In the rows, 128 means zero.
Each named turn below is shown by a few rows before and after it. Which turns, in which order, take the first row of each later pair to the second? The first pair is answered.
turn X:
[113 120 139 128 137  84 123 122 143 127  98 123 134 140 132 137 107 149
 110 119 112 107 153 144 139 112 111 124 126 116 138 129 128 116 129 139
 137 126 157 106 108 143 112 129 112] -> [112 118 135 132 139  84 116 120 140 129 107 127 127 140 133 132 111 144
 114 124 106 109 158 140 144 115 108 117 121 121 134 130 129 119 126 132
 135 125 157 104 114 139 120 129 106]
[152 131  96 136 105 142 121 143 136 147 160  83 116 140 114 102 164  99
 146  99 109 128 139 117 121 105 135  89 132 111 116 136 127 133 124 114
  93 135 113 156 142 125  94 139 159] -> [153 125  98 144 104 148 116 142 133 148 156  82 109 132 118 104 164  96
 145 107 107 130 144 124 123 111 132  84 134 122 120 132 138 142 123 115
 101 129 115 154 149 120 100 141 155]
[130 138 125 124 125 125 143 132 140 108 122 108 132 139 123 106 129 133
 135 103 139 136 132 136  86 114 125 140 142 112 136 151 117 141 124 128
 122 135 119 145 127 134 123 132 124] -> [123 141 128 122 131 119 134 136 138 114 131 110 129 141 123 103 130 124
 143  99 137 137 129 127  93 114 126 121 132 102 128 155 118 141 114 119
 125 134 127 144 120 137 118 130 114]
turn F:
[132 118 136 103 139 101 149 134 119 123 128 154 122 114 140 149 101  98
 144 133 118 125  91 117 145 120 147 158 107 101 111 110 128 118 127 123
 114 135 113 114 124 103 129 146  92] -> [136 127 129 100 138 107 159 131 122 116 128 136 129 129 136 138 103 102
 150 111 123 133  91 126 119 110 150 159 111  87 111 110 117 115 128 132
 107 145 109 121 130 105 124 147  92]
[137 122 121 125 137 138 137 123 129 119 113 121 140 123 120 142 111 137
 132 119 134 140 112 144 108 120 146 154 134 126 129 124 121 119 147 139
 122 135 103 126 132 127 129 125 132] -> [137 115 122 123 134 145 125 122 133 128 121 115 138 122 125 143 111 140
 133 127 128 144 117 142 109 130 141 152 132 135 129 127 123 122 146 139
 121 136  99 131 136 128 132 116 141]
[149 113 169 124 162 135 105 120 109 130 115 146  74 130 104 150 125 150
 142 133 100 129 136  71 171 154 107 146 119 166 108 133 169 111 125 116
 156 102 148 141 121 120 123 149 122] -> [143 122 165 129 167 133 131 116  97 123  95 159  82 137 102 150 121 159
 140 107 110 112 117  82 171 127 108 148 122 142 112 128 166 110 126 120
 159 107 152 135 109 117 116 171  98]
turn K:
[136  79 135 111 129 107 118 124 147 163 165 102 136 108 174 172 124 142
 113 173 116 139 118 100 134 134 142 157 121 152  97 134 118 113 120 149
 132 120 108 137 117 151 108 131 134] -> [117 107 133 146 112 103 120 132 149 158 137 111 147 137 154 153 135 164
  88 160 105 122 144 126 119 118 117 127 132 180 131 145 129 126 110 162
 145 121 159 136 113 175  92 146 138]
[137 158 123 119 145 164  92 105 159 120 136  76 118 130  98  86 167 117
 187  83 140 121 120 132  94 114 141  98 117  60 102 131 132 126  69  95
 112 158 104 162 146 164 118 133 138] -> [132 170 123 130 139 163  92 103 159 119 127  86 120 139  97  85 168 121
 179  75 136 116 130 142  92 111 131  91 122  72 119 132 135 132  66  96
 115 157 122 163 144 168 115 136 134]
[166 131 110 110 120 136 122 112 126 136 127 102 134 103 133 124 127 150
 132 112 143 136 107 156 102 114 135 188 119 125 120 136 124 122 135 118
 147 111  95 132 112 149 127  98 160] -> [148 153  99 139 108 135 121 113 121 138 105 123 132 113 126 108 140 151
 119 103 137 118 129 174  90  97 114 156 121 151 150 142 145 139 119 131
 164 116 133 133 110 147 126 116 146]
[130 137 132 162 117 112 102 147 144 144 137 131 141 135 103 119 142 148
 157 133 113 107 155 108 111 133 107  82 106 149 125 136 129 136 115 128
 141 149 164 129 135 168 113 120 143] -> [143 115 127 152 127 132 101 140 125 155 150 135 126 107 121 134 136 111
 184 139 112 118 142  87 135 139 121  90  96 137 111 125 139 142 115 113
 144 153 131 129 148 120 139 119 116]
turn W:
[139 122 126 112 145 121 138 131 140 133 127 122 149 126 134 137 121 128
 121 119 131 127 118 137 130 136 133 142 129 114 115 122 105 111 144 130
 126 125 110 116 123 136 116 116 131] -> [125 126 128 128 138 111 118 134 144 140 121 125 139 132 128 137 126 129
 109 133 119 123 138 133 135 143 116 115 127 138 129 132 119 119 132 129
 136 114 140 115 114 149 112 115 137]
[133 136 138 113 128 142 108 126 143 138 144 108 130 130 117 117 139 148
 128 127 135 140 145 124  99 146 131 126 128 128 112 138 122 132 148 136
 115 127 118 135 131 126 120  97 133] -> [127 134 138 128 120 141 103 130 141 135 134 118 121 130 118 120 134 144
 121 138 133 134 150 133 100 149 121 115 129 148 123 137 134 145 146 144
 119 127 131 135 137 126 127 105 131]
[127 161  97 137 127 142 149 107 131 114 115 124 146 138 128  94 134 141
 133  68 131 155 141 179  58  72 111 132 145 111 143 132 117 140 142 160
 109 169 137 155 144  90 115 130 135] -> [120 164 108 116 136 119 125 118 151 130 142 111 144 141 118  80 152 147
 139  58 123 152 137 150  71  90 120 112 139  82 110 143  95 125 124 141
 105 152 153 147 117 130  91 111 145]
turn V:
[154 119 135 125 124 133 157 164 118 135 102 142 151 145 149 156  86 102
  94 147 155 140  89 175 112 119 120 194 135 185 150 104 116 140 168 154
 112 133  99 109 157  88 146 134 138] -> [159 116 130 138 118 147 109 167 125 162 142 118 125 128 155 136 105  74
 117 160 138 166 120 154 106 159 118 167 123 199 133 122 121 159 152 140
 109 130  97 120 171  75 155 108 158]
[106 102 122  98 110 138 141 105  94 143 129 113 117 134 140 164 110 131
 123 127 151 130  91 131 131 114 141 137 117 125 131 114 136 124 154 117
 117 133 102 131 138 103 128 115 122] -> [100 105 127 107 107 140 100 109 108 162 149 100 106 124 141 147 131 120
 134 140 130 147 122 119 132 139 134 111 115 146 126 130 141 136 145 109
 122 127 111 134 143 102 133  99 144]
[154 148 133 117 146 150 134 152 145 136 151 123 151 125 132 128 124 116
 154 120 101 145 139 105 110 131 143 150 143 162 112 114 117 173  98 159
 109 144 117 123 157  86 112 127 150] -> [140 158 137 124 136 128 121 161 152 132 145 130 155 140 127 124 134 137
 132 121  93 136 153 100 108 137 129 134 150 181 121 122 120 167  93 163
 111 130 147 115 145 118  94 120 164]
[148 116 114 106 112 163 103 112 155 157 154  57 154 125  92  93 108 134
 155 126 136 144 167 128  83 130 113 123 123 153 124 115 145 161 131 133
 141 157 128 115 170  96 129 129 153] -> [130 130 125 112 107 133 105 119 165 145 132  70 168 151  86  93 111 173
 120 125 135 124 172 135  90 124  97 119 133 176 140 123 149 149 127 137
 144 140 169 106 147 146 105 135 163]
Then:
Each pair is 2 to 4 turns apart.
[114 103 123 125 138 133 145 131 120 138 122 156 131 104 130 149 119 103
 123 143 143 121 120 115 163 126 138 145 110 137 125 118 150 130 127  91
 142 112 114  93 131 101 127 124 100] -> [112 106 127 135 131 134 131 133 121 140 124 150 125 105 129 150 125  99
 122 151 136 121 140 118 162 134 131 129 110 154 130 122 163 142 122  94
 147 109 121  97 131 100 132 119 111] => W V W
[139 138 155 106 150 160 128 155 131 135 135 151 107 116 135 146 134  83
 135 128 143 112 113 100 156 132 139 120  99 108 115 123 147 135  94 106
 131 157 107 142 134  94 143 120  85] -> [133 165 148 112 154 156 141 157 131 130 127 143 116 138 121 122 141  95
 135  95 151 104 113 117 132 114 133 110 104  82 123 128 134 136  90 107
 130 166 127 141 127 109 127 128  79] => W F F
[120 129 138 137 136 117 162 121 125 116  98 126  98 123 133 114 132 106
 141 124 120 125 108 141 129 130 116 126 125  90 142 128 131  95 101 120
 134 123 105 123 122 110 140 151  76] -> [118 133 149 130 134 104 123 128 154 124 127  99  97 130 134 101 151 118
 139 132 109 145 134 128 124 168 119 111 125 100 126 149 113  94  95 117
 126 108 117 124 114 148 120 118 121] => K V V
[113 149 141 145 148 111 130 124 132 109 123 143 127 159 117 111 132 171
 106 112 104  74 124 117 124 119 123  90 140 112 142 128 136 128 108 138
 142 125 177 112  75 158 119 138 134] -> [133 140 123 144 151 144 169 104 110  95  99 142 136 147 122 127 109 157
 121 110 124  84 109 142 111  92 132 134 144 107 157 106 143 134 128 157
 140 154 134 123 105 105 149 160 108] => X W X
[133 130 145 136 103 125 141 113 108 127  94 133 133 131 119 124 109 167
 103 113 150 107 127 166 105 102 119 150 132 134 159 101 110 148 141 134
 122 153 128 133 127 121 144 142 103] -> [136 127 138 137 111 130 140 114  95 138  99 140 123 123 119 124 108 143
 121 109 141 107 122 159 118 100 124 136 125 122 150  99 118 154 132 124
 127 153 128 131 128 102 153 148  84] => W X W W
[126 113 118 144 120 110  95 100 137 116 159 135 110  88 107 116 175 108
 159 116 134 118 154 137 143 139 136  61 145 139 159 145 162 137 107 106
 144 117 143 151 130  99 151 162 116] -> [144 123 109 130 127 129 144  88 128  90 143 122 138 104 105 112 157 124
 166  77 163 125 126 163 113 108 151 114 159  98 165 130 136 121 129 123
 127 143 109 160 141  87 150 178 112] => F V W F
[131 149 121 136 135 119 106 134 139 124 124 100 131 167 107  87 159 151
 131  87 146 137 159 135  92 122 124 119 140 102 125 142  95 134 123 137
 125 144 135 141 131 147 109 129 141] -> [136 119 132 110 150 118  82 133 135 144 154  96 109 136 128 104 160 123
 154 112 137 147 146 101 119 154 143 120 125  93  88 140  95 125 114 111
 125 135 109 134 131 134 117 117 142] => X K F K
[110 135 108 130 146 114 184 164 122 114  74 159 106 104 148 183 118 100
  99 186 123 110  94 149 170 121 124 159 138 164 160 138 146 161 175 140
 111 100 112 154 119  94 170 135  83] -> [126 137  93 145 153 149 161 162 126 137 111 126  84  83 146 145 129  59
 149 170 115 145 118 131 150 139 128 132 126 144 146 144 144 181 160 125
 107 114  93 173 144  49 188 120  82] => F V F
[148 170 116 113 127 119 128 141 140 128 117  94 146 149 115 108 120 174
 122  98 140 132 160 147  90 125 148 136 120 121 128 135 125 148 148 120
 111 126 134 145 126 161  80 104 186] -> [155 165 105 115 121 131 162 132 115 116  87 112 152 142 121 134  98 172
 122 104 153 123 139 170  91  99 144 157 126 130 147 116 141 155 160 134
 121 138 116 150 138 128  98 127 161] => W V
[143 100 107 132 112 141 173 111 116  96  98 133 120 142 144 144 121 127
 149 113 134 122 117 146  94 114 154 167 138 131 168 119 170 124 132 152
 127 124 130 116 138  99 129 159 136] -> [135 103 107 143 106 138 168 117 115  96  94 139 115 147 142 147 120 131
 142 120 125 113 130 146  98 116 145 151 138 149 176 121 183 131 129 156
 132 119 141 114 138 107 128 157 136] => W W W
[113 120 137 123 123 108 138 138 146 116 107 142 139 151 128 122 132 163
  81 134 130 101 121 134 143 105 112 129 124 136 142 137 118 112 118 130
 133 108 163 126  93 181  99 132 144] -> [134 125 122 136 117 138 161 121 136 100  93 126 150 155 127 120 118 161
  89 126 150 120 122 165 102  92 109 163 137 142 162 123 119 124 129 152
 123 133 130 139 124 146 116 140 147] => W F
[119 117 118 146 124 132 117 129 123 128 114 148 103 133 133 136 144 107
 129 135 121 102 130 131 133 121 104  97 131 148 129 129 143 138 108 145
 142 112 146 111 114 131 152 128 114] -> [125 114 118 140 127 141 133 120 112 126 117 147 107 124 137 142 140  95
 140 133 132 103 118 135 132 113 111 116 132 135 121 117 137 138 116 145
 141 119 126 117 124 107 163 139 103] => V V
[142 107 139 101 142 140 107 127 141 150 167 101 107 100 144 131 131 107
 159 149 128 161 142 102 140 157 153 137 107 114 100 125 115 131 132 109
 118 130  88 142 152 112 148  92 145] -> [141 101 129 132 128 152 111 119 125 144 140 123 102  97 149 150 119 101
 141 169 121 148 162 119 137 144 129 129 112 165 137 120 149 158 136 126
 133 136 106 149 169  87 165 106 142] => W W
[115 178 154 141 103 159 103 127 141 131 126 105 126 109  96  50 175 111
 168  99 120 127 139 119  89 120 127 112 105 101 134 149 126 115 111 124
  84 124 135 139 122  83 114 138 107] -> [100 183 158 154  95 145 102 138 140 129 112 120 125 124  94  56 175 126
 146 106 114 105 142 124 100 118 118  93 108 123 150 155 140 115 104 129
  96 116 168 136 109 105 102 146 102] => V X
[117 127 139 149 129 137 111 120 140 120 107 146 102 117 156 114 126 134
  82 155 122 133 163 145 126 124  93  99 140 137 156 125 150 176 122 150
 131 129 169 166 132 139 113 106 168] -> [124 116 145 134 130 135  96 122 137 126 118 145  97 107 162 123 123 130
  85 168 118 137 163 130 142 141  96 105 132 142 143 125 153 170 122 144
 127 119 164 165 129 141 114  99 170] => W W F W
